Rotation paths and how fast each direction turns (degrees a step)
Each turn is a multiple of 5 degrees from 10 to 175, or 0.
Each row of a path follows its step; steps can be skipped.

step 0: [-17  28 -30   1  15  -7  -5  -3 -33 -10  -3  17  21  18  -4  -2   5  28
  44 -22  -5  -9   8  34 -15   4   8  19  32 -10  23  29 -25 -16   8  -2
  -1 -13  -5  -7 -11   6]
step 1: [-19   2   2   7   1 -32  -5  15 -30  -2 -15 -16  -7 -29  10  16  -6  22
 -14   4  -3   2  -5  39 -31 -12  37 -10   4 -31  26  10   3 -12  -8 -21
  13  21   6  -8  32  17]
step 2: [ -3  10  13  -5  32 -13  -7  -2  -3   3  28   2  11  11 -13 -14  11  17
  29 -38  14  16  31  14 -14 -36  14   3   8 -23  20   8  13 -37 -25 -16
  26   7  19  -3  -8 -10]
step 3: [-14   8  -1   8  21 -39  10  -7 -16  -4  -3  -4 -12 -12  27   8  19  23
  25 -11 -10 -17  -7  24  -1 -23   9   9  36 -15  30  26   2  -1  28 -13
  -5 -35  -2  16  -4  33]
step 4: [-13   3  -4  -1  -1 -19 -12 -13 -27  -5 -21   7 -12   8  -9 -24   5   2
  33   4  19  -3  -9  35 -26 -17  51  -2   0 -26  31 -20   8  -1 -22 -23
  25  21  -2   5  14   0]
step 5: [ 13  -9  13  -4   4 -24   9  -8  11 -20  21 -11   2 -14  -5  -9  18  22
   7 -16   5   6  -3  10 -18   4  -2   1  42 -50  26  30  18 -38 -18 -27
  22 -16  -4  11  -4 -13]
step 6: [-17 -15 -29 -13  -1 -27  -5  14 -26   8  10   7  -4  10  18   6  32   6
  28 -15   3 -21   3  26 -21 -28  15   1  24   2  24  -7  44 -15  14 -13
  -7   7 -26  19 -17  10]
step 7: [  0  -5  23  -4 -19 -46  -7 -25 -12  11   1  17 -28 -23   2 -27   8   8
  14  -7  24 -14  -6  -4 -13  -8  19   2  26 -40  20 -31  10  -7   0  -6
  23  -4  11 -11  28   9]
step 8: [  3  -1  -5 -21  18   2  -7 -18   2 -15  11  18   4 -21  13 -28   3 -13
  34 -10  20 -27 -25  16 -10 -10   6 -15  34  -7  19  28  16 -36 -11 -21
  15  -8 -27   4 -21 -23]
step 9: [  1 -39 -24  -1 -20 -41   0   9 -52 -13  19   6  -7 -19 -11   4  16  21
   9 -12  -7 -21 -33  -1 -10 -10   3 -14  19 -25  25 -14   8 -10  17  -9
 -10   5 -14  -4 -10   6]
step 10: [ -1  24 -24 -18 -15  -8 -36 -10 -12  15  18  40 -14 -20  -5  -3 -10   2
  20 -18  10 -22   8   9 -36   8   5  12  30 -25  11 -19  19 -26  -8  12
  25   9   1 -13  14 -20]
Speeds:
[  3  -9  -7   4  -1  -4   2   0   4 -14  12  -6   2   2   4   6   2   2
   3 -15   0   5   2 -10   8 -13  -5  -9  -4   4   1   6  -3  -5  -3  -3
  -4   0   0   7 -10  -6] -> 115
[  5   0   4  -8   1  -3  -9  -3  -7   2  -6  -8  -9  -5   0  -6   0 -10
   6 -15 -11   1   2   5   2   3  -7   1   4   0  11   2  -6  -9   1   0
   4  12  -5   4   2  10] -> 0
[ -4   0   3  11   3  -7  -3 -10   5   7   1  -3  -3   1   0  -5 -12 -10
  13   2   0  -8   0  -8   2  -6   6   6  -5  -2 -13   2  -3  -5   2 -10
  -6  -5  -6  -3  -2  11] -> 85
[  9   5   6  -3 -10   2   1  -4   1   7   7   4   0  -2  -6  -1   5  -2
   7 -10  -1   1   4   4   4  -3  -2   7 -11 -16 -10   1  -5   1  -8   6
   8  -7   2   2   7 -11] -> 135
[  5   8  -1  11   4   0  -6  -8  -6 -12  -5   2   3  -1  -7  -7   3   3
   4   5 -10   4 -18  -3  -2  -1  -6   1  -9   7   8  -1   1   4   1  -3
   7  -9  -6   2   1  -6] -> 80
[ 11  -5  10   4  -5  -6   4   0   7  -3 -12   8  -6   7   3  -1  16  -3
   6   6   2  -5   4  -6  -1   2   0  -4   6  -5  -1  -2  12   2  -4  -5
  -1   4  -8  13  -2  -1] -> 25
[ -4   7  -7   9 -12 -11  -2  -9  -9  -2  -5   6  -1   0  10   1 -10  -3
  -3  -5   5   3   7   3   8   8   4  -4   5   9   0  -4  -1   2  -8   1
  -3  -5   4   9  11  -4] -> 115
[-11  -4   8   6   8   1   8  -3   2   8 -11  -8  -2   4   0  11  -7   4
  11  -2   1  15  -4   4  -5  -1  -1   6  -2  -4   8   2   3   2  -3   5
  -1   0   6  11  -2  -4] -> 25

step 0: [ 11 -26  -6  30  -7 -37 -39  12 -31  -3  -3 -39   4 -24  25 -18   2   3
  -9  45   1 -28 -17   5 -44   8   4   6  -9  34  22  12  -3 -17 -17   3
 -36   3   3  -9  16  17]
step 1: [-13 -18  -4   1 -13   5 -45 -45  -5  38   2  11 -17  25  -8  17 -16   7
  11 -15  27  -6   1   9  -4  49 -22 -16 -19 -20  13  29   5   8 -23   6
  32 -16   8 -41  10  12]
step 2: [-22  22  -9  -6  42  -8 -17   9 -39  -5   5  28 -27 -22  -6   9  38 -22
   8  23  -9 -19 -26  11  17  24  18 -22  21  -4  -3   2 -29  -3  15  47
  10  10   5  15 -10  44]
step 3: [-31 -29  13 -32  -7 -40 -17  -7 -12  38  26 -19  12  -5 -11 -25   6 -13
 -18   1 -26   2  12 -25   1 -31 -12 -14 -45  -4  35   5 -24  -4  -4  17
  -4 -10   9  -9 -45   0]
step 4: [-27  -7   8  -9  18  19   1 -17 -10  43  28  27  10  31 -25  40  29 -12
  15  -3   9   4 -15   2   0   4  13  16  39  -9 -17  11   1  37 -10 -42
 -11   4 -22   5 -46 -16]
step 5: [  4  35   7  -2   3 -25  17  54  26  20  24 -27  11 -39   6  -9  35  -4
   8  24 -24   9 -24   9  -4  10   8 -11  21 -25  11  -7   4  -9  16  -9
 -30  43  12 -34 -11  -5]
step 6: [-18  -3 -10   1 -24 -10 -33  38   5  -4  28 -24  10  26 -11 -29 -30  -9
  -8  -7  35  33   6   0 -26  12 -32 -24  -2  24  -9   8  10  -5  -9 -44
   4 -12 -42 -16 -27  -9]
step 7: [  3  25 -39  27  18   5   3   6 -23 -19  37   7 -37 -11 -30  34   3  -2
  35  20  27  23  11   7 -35  25  28  14 -13 -11  -2   9  34  34   4   6
 -11   3  12  -9  21  -6]
step 8: [-21  38   0  16  17 -31 -25 -23  -1 -50  28 -22  13 -20  -3 -32  -4  -4
 -21 -26   3  12 -10 -19  27  18 -18  -9 -16 -16  14 -13 -11 -29 -30  16
 -26  24   3 -23  16  18]
step 9: [ -3 -18  -5  22 -12  10  -6 -34 -53  -7  10  17 -25  33   9 -19   2  23
  18  14   5  28  -7  10 -29 -10  -7  22  -9  17  -2 -17 -41   9 -26  16
 -21 -40 -21 -19 -32   5]
step 10: [-10  -4  -5  25 -25 -26  -8 -21  -8  28  13  -4  13 -23  -5  45  37  31
 -21  34   3 -27  -5   5  14  33  12  18   9 -17  13  28 -14   6 -19   9
 -40  -4  35   8  21  11]
Speeds:
[ -1   7   6   7  11  -3   7  -2   4   0  -7   1  -3   1   2  -3   5   4
   2  -6  -1   8   0   5   5  -1   1  -8   7  -5  -7  -3 -11  -4   0  -1
  11  17  -1 -15   4   9] -> 115
[ -5  11   6   4   0  12   0   1   5 -14   4  -4   2   7  -6   5  -4   8
 -10   4  -2   5   2   5 -12  -2  10  -6  -3  -8   7  -9  -1  -3   1  -9
  -4  -4   2   0  -1   1] -> 35
[  0   7  -3 -11  -8  -5   1   2   7   8  -3  -3  -6  -3 -10  -4   9   9
  -2  -1  -9   0  12  -3  -3   2  -7   8 -13 -10  -1   6  -2  -8  -3  -4
  -2   0   6  -2  10   1] -> 155
[ -3  11   3   0  -2   5  -8   4  -1  -1   3  -1  14 -10  -2   9   1   2
  11   6   1  -2  11   6   8   4   6   8   9  -9  -8  -1  -2   6   0  12
   6  -3   2   3   4  -2] -> 130
[ -3   4  -4   3  -9  13  -4  -5  -6   6  -6   8 -10  12   5   2  -1   2
   8  -1  11  -2  16   3   3  -1  -4   3  -2  -2   0   1   1   0   5  -5
  -3   8  -1  -2 -13  -1] -> 135
[ -5  -6   3  -6  -7  -1   3   9  -6  -3   2   5   5   3  -6   8 -11   8
   6  -9   7  -2  -6  -8   5  -4  -6  -2   7  -8   2   4   0  -8  -5  -4
  -6   3  -5   5   5  16] -> 160

step 0: [-15  17  -8  10 -28  26  21 -40  -8  24 -10 -10  16   0   4 -34   9 -32
  -6 -54 -23  33 -16   2 -15  14  13 -29 -28   4  22  10 -26   2 -14  16
  -4  13  17   2  -9  16]
step 1: [-12   1 -13 -11 -12  -4 -15 -26  -1  40  -6  31  29 -21  -5 -23  15 -30
  20  -3 -22   4  24  -4  13  -9  -9  25   8 -31  11 -33  -9 -12 -16 -11
 -42 -17  -1 -23 -38 -19]
step 2: [ -4 -21   1  -3  18 -13  27 -18   9   8  -8  12  -3  -5   8 -18   0 -26
  25 -33 -55 -12  19  31  31  -7  14 -12  10 -19 -15   0   7 -19  51  11
   3  15 -37  10 -16  14]
step 3: [ -1   9   2  10 -24  18  -4 -38  -3   2  -1   4  -7 -22  -5  -7  10  -5
  45  13 -15 -15   7  19  -2 -20   1  -6 -41  -4 -19   5 -47   2 -15  12
  42   5 -51   4  -7 -33]
step 4: [-29  17   4 -11  13  -4   2   6  -9  22  28   1 -12   3 -30 -14  -7 -13
  45 -40  17  28  16 -17   6   9  18 -32 -15  -7  45   2 -17  13   6 -17
  -1   5 -17  30 -26 -32]
step 5: [-12 -18   2  -3   3  12 -23 -23  10  10  -4  46  18  -3  -7 -17  -7  13
   0   2 -11  35   2 -37  11 -32  14 -29 -21 -30 -34  34   0  -7   7  14
 -35   1  -4   8 -40 -10]
step 6: [  2 -28  43  -1  18  23  19 -14  13  12   4  16  39 -35 -14 -43  18  14
   5 -25 -22  -6   3  14   2  16  11  16 -43  -4  26  19   5  15  25  15
  -5 -18 -20   1  13  -3]
step 7: [ 16 -14 -40  28  -1  19 -15 -50  11   7   9  29   9  11  20 -36 -16 -13
  30  -3 -13  17  33  24  25  34  -1   7  -2  13   4  13 -14  26 -25  -1
  -5  -5  -9  20  13 -17]
step 8: [  7   8  19   2  31  20  17 -31  22   0  34   2 -12  20 -38  -8   5 -24
   2 -22 -48  25   7 -20  15 -27   4  10   3  -5  -2 -26 -32  13 -18 -22
  -7 -16 -20  21 -17  16]
step 9: [ -3 -13  -1   4 -20 -19  36  -6 -23  -4  12  16  15   4   1 -37 -15 -16
  18 -17 -13  22  25 -26   8 -41 -38   3 -26 -11  -9  29  10  18 -11   4
   7  14 -34 -37 -21   5]
step 10: [-42  -9  37  -1 -33  -1  -8  15  11  21 -13  14  -4   5   6 -24   8  29
  32 -16 -47  15  14  22  13   6  -4  16 -11  17  24  13 -36   7  -8  21
  -2  15   1  14 -32   7]
Speeds:
[ -2 -11   7   1   6   2   4  -4  13 -10   8   3  12   2   7  -1   2   1
  -5   9   5  12   0  -6   4   0  -2  -3   0  12   5   4   3  10  -6  -9
   1  -5  -2   6   5   2] -> 35
[  5  -8  -2   1   0   4   1   1   8  -1  21   0  -6   0   4   0 -10 -10
   5   3   0 -16  -7   5   0   3   1  -1   0  -2  -7 -12  -2  10  -1   1
  -1   4  -5  -3  -3   2] -> 70
[  4   3  11 -10   3 -17  -7   1  -8  -7   8   9  14   0  -1   6  -5  -3
  -3  -5  -2   3   1   0   4  -6  -4   2   2  -3 -10   2  -1  -2   9   4
  -9   0  -5  -7   3   5] -> 100
[ -4  -1   0  10   3  -4 -10  11  -3   0   6   6   2   7   9   0   0  -3
   6  -3   7  -4  10   5  -4  10 -13   6   5  -4  12   5  -2  -7  -2  -5
  -4  -5  -2   6 -10  -3] -> 125
[  7  -3  14   5 -16   1  -6  -2  -4  -1  -3  -1  -1  -2   6  -8  -4   9
   3   2   0   3  -6  16  -1   4  -3   5  -3   4   1   1   5   2   9   4
  13   4  -8   6   4   4] -> 100
[ 3 10  1  6 -5 -1 -8  0  5  8  3 12  3 -2  0  7 12 -2 -4 16 -3 -4  0 -4
  5 -1  1  4 -4  2 -4  2 -8  0 -8 11  3  7  5  9 -7 11] -> 155

step 0: [ -5 -56  -3 -17   7 -21   0  15  31 -20 -14 -28  23  -7 -12 -28  -2  -7
  -1  -3  -9 -13 -39  -8  19  21   0 -25  10  13 -25  -2  24  -8   5  19
 -26   9 -15  -9  47   4]
step 1: [-16   6   6 -26  17  -8  32  -9   0 -24  15   7  25  18   4 -18   1 -12
  10   2  -1  -7   2 -14 -26 -42  11  15  19 -15  -9  33  35 -23  38  10
   8  22 -21  34  26  28]
step 2: [-11  11  -3 -41  17 -11   0 -14   0  -9  -4  -5  40   6  13  -4  -6 -19
  17 -12  18 -13   6  15  -1 -20  -3 -18 -27  18  11 -19  -6  -5  50 -39
 -36 -27 -35  -3  -2 -20]
step 3: [  1  -8  -1 -14   1 -39  20 -24   3   8 -31  30   7 -21  15 -24  11 -39
  -9 -28 -19 -17 -15  -7  -6  -1   9 -11   7  -3  -9 -25 -15 -15  16  30
 -22 -14  35 -10  47 -13]
step 4: [ 16 -22  -2 -22  44  16   5 -16  16  -9   4   9 -19  -4  -9  -3   8   1
  19 -20   2 -18 -36  32  -6 -47  -7 -13  10   5  33 -20  35   2  11   6
  22   3   2  18  38  21]
step 5: [-31 -30  10 -13 -13 -26  12  -9   5 -43  12  32  26  25  -7   6   8  17
  -2 -26  10  20 -11   3  24 -13  -2  21  17   1  21 -11  25  16  19 -19
 -11 -44  -4  23  13 -24]
step 6: [-21 -37  -7  21  -6 -38  29 -29   6  22  12  -2  36 -20  -6 -43   4  -2
  -3   7 -12 -30 -17 -18   5  10   2 -21   1  16  -6 -19  13  21  41 -10
  20   0 -12 -17  17  -5]
step 7: [-12  -8  -1 -21   7   8  23 -25  27   6  14   7  16 -11  15   2   4 -26
  21 -31 -14  28   1 -20 -24 -40  29 -16  -6  24  18  35  36  -9  18  -4
  15   4  27 -21   8  17]
step 8: [ -3 -26   3 -29   0   9   3  -1  19  -4  -3  17  13  28   7  35  47 -14
 -15 -32  -6 -26 -26  24  18  -2  22  -7 -11  11  22  12  -8  -1  36 -22
  -4  12 -23 -11   6 -38]
step 9: [ -4 -11  -7   5  14 -37   4 -33  29  34  14  35  -2  -5 -34 -14  23   6
  25 -15 -12   0   7   1 -11   5  49   8  21 -12 -14 -15  -9   7  14  17
 -13 -10 -13  17  33 -30]
step 10: [  3   4  10  -1  -2   0  11 -49 -18  18  -5   6 -22 -20 -20  12 -11   0
  26  -2  -4  -6 -15   8 -12 -53  12   4  18   4  23  -9  13  27  34 -59
  14  14  18   0  17   0]
Speeds:
[ -4  -2  -4   7   1  -7   0   1  -4  -2 -10   2  -3   4   4  -1   7   8
 -13   4   4  -6 -15  -5   9   4   6   1  -5   5 -19   0  -3  -8   2   3
   2  -2   4  -2   3 -10] -> 130
[ -6 -13   4  -6  13  -5  -1  -2  -8   5   2   3  -6   3  -8   0 -16   0
  -3 -11   0  -8   2  -3  -7  -3   3   5  -3   0  -7   0  -1  -4  -5  -1
   6   9   6  -2  -6   8] -> 120
[  1 -12  -5   5  -6  -5   1   1   2  -5   8 -10   5   1  -7   2 -12   4
  -4   6  -1   4  -4 -12   8   2 -13  -6  12   3   5   8   8  -4   3   1
  10  -4   4   1  -4  -3] -> 60
[ -2  -8  -6   0  -2   4  11  -6  -2  -4  -5   7  -4 -17  -9  -3  -2  -5
   8  12  -1  -2  -6  -8  -2  -1   1  -8   1   2  -3   4  -9   7  -9   0
 -12   0   2  -6   0   4] -> 110
[ -2   2  -5   3  -4  11  -3  -1  -7  -1  -4   9   4   3  -3  -3  -4   2
  -3  -3  -5  -1  -4   5   2   0  -7   3   5   5  -4 -17   8  12 -12  -3
   9 -12   6   2   7   3] -> 55

step 0: [ -8 -21  11   8 -23   1  -4 -26  10  -2   4 -43   9  -4  10  18  -6  -3
  39  19  -9 -27  40   4 -27   4  13  -3  21  34  -2  27  -2  22  44 -21
   7  -2  16 -27  -7  12]
step 1: [ 13  24  22 -10 -17 -22 -14  33  18   6  19  12  -5  21   4  -1  24 -14
 -21   4  17  -6   9  35 -17   8  28 -13 -11 -11  -5 -15 -58 -19  -9   3
  -1  18  36 -26  28   1]
step 2: [-23   2  12  -7  17  17  17   4 -21   5 -17 -18  12   8 -19 -17  11 -20
  31  39   1  11 -27  -6 -15 -26 -31  17  22 -10   3  -7   6  18 -54   8
  25   6  16 -11  32 -23]
step 3: [ 20 -23   8 -31 -31 -32   7  -5 -16   0  -4   4 -39  32  10   3 -40  32
  24   1  11   4  -8   0  -1 -33 -11  28  -8 -29  -2   6   4  15  15  16
 -18  -9 -15 -22 -22  15]
step 4: [-17   1  -7 -26  26   8 -13   8  18  -8 -16  20  -1  10  10  23   1 -14
   3   4  -2  -7 -15   0  22  -7  58   3   5  -8 -20   0   7 -20  15  -7
 -12 -67  15  21  31   4]
step 5: [  9   6 -24   6 -10  25 -14  -1 -25 -12 -21  20  34   6   6 -17  29 -12
 -15   9  31  21 -11  13 -16 -18   2 -53  -7 -16  27  16  18  14  -4   4
  18 -17  -2  -8 -47  -2]
step 6: [ 12  10   0  -3  -3  24 -55 -36 -11 -24  16 -40  10   5 -10  13  -9  19
 -12  20  -6   5  22   1  39  13  -3  26  12  15  -3  15 -18  30  -9   3
 -13   4 -11 -22  -4  34]
step 7: [-18   0  42   7 -26 -22  -5  12   9  -9  11  26  -5   0   6  38  42 -12
 -32   7  13 -35   9 -43  -5   3 -13 -10  -7  -7 -23 -40 -16  -5  -9  16
  -7  -5  -1   9  -1  26]
step 8: [-39 -52  19  22  -3  17   2  11  -8  13   2   7   2   9  -4 -22  20   5
  -8   9  -9  -7 -11  -5 -20   2   7  31   6  30 -10  48   9  -2 -11  -4
  43  -8  10 -20 -14 -36]
step 9: [ 34 -10  28  -5 -26   8  10  23   6  -7  26   8 -24  -8 -23  -8 -24  14
  21  -9  -1  -3  29  25 -13 -14  -9 -37  22   2   3  32  -9  30  21  21
 -34  -5  18 -25  24   1]
step 10: [ -1   8  26 -12  22 -11   1  17  16  14  12  -8  35 -14   5 -12  -4 -17
  14  14 -10  13  15   5  -3 -42  39   9   0 -14  -8 -49 -52  11 -18 -30
   8 -28  -3  10  12 -13]
Speeds:
[ -5  -7   4  -4   2  -8  -4 -10   3   8   3  -1   2   4  14   1   4  -1
   3 -10   3  -4   1   3  -6  -8   0   8   3   9   0   0   4  -2   1  11
   0   0   5  17  -3  11] -> 95
[  3  -8  -1   8   0  -1  -2  -4   1   0   0 -12  -5  -6  -3  -1   4   9
  -1  -4   5   7  -5  -4  -4  -8  11  11 -15  -5   8   3  -3  -4   6  -3
   4   6   6  -9  -9   3] -> 140
[ -8  -5  -9   4   5   7   3  11 -21   4   2  -1   5  -9   6  -4   6  -4
   4   3  12  -1  -6  -3 -11   3   2   1  -1  -1  -6  -6  -4   1  -4   1
   2  -1  -3   8  -2  -4] -> 125
[ -9  -3  -5  -2  -1  -8   3  -4  -2 -11   7 -12  -3  -3   4  -5 -10   4
  -5  -1   1   9   5  -2  -5   2   5  -3  14  -3 -10   0  -1   6   9   9
  -8   3  -7  -7   2   6] -> 120
[ -3  -2   0 -18   3  -8  11   6   3   1   4  -5  -5   7  -8   2   2   9
   6   5  -4   4   2   5 -13  -2   4   0  -2  -5   6   4  -5   6  -7  -7
  -2   4   1  11   6  -7] -> 45
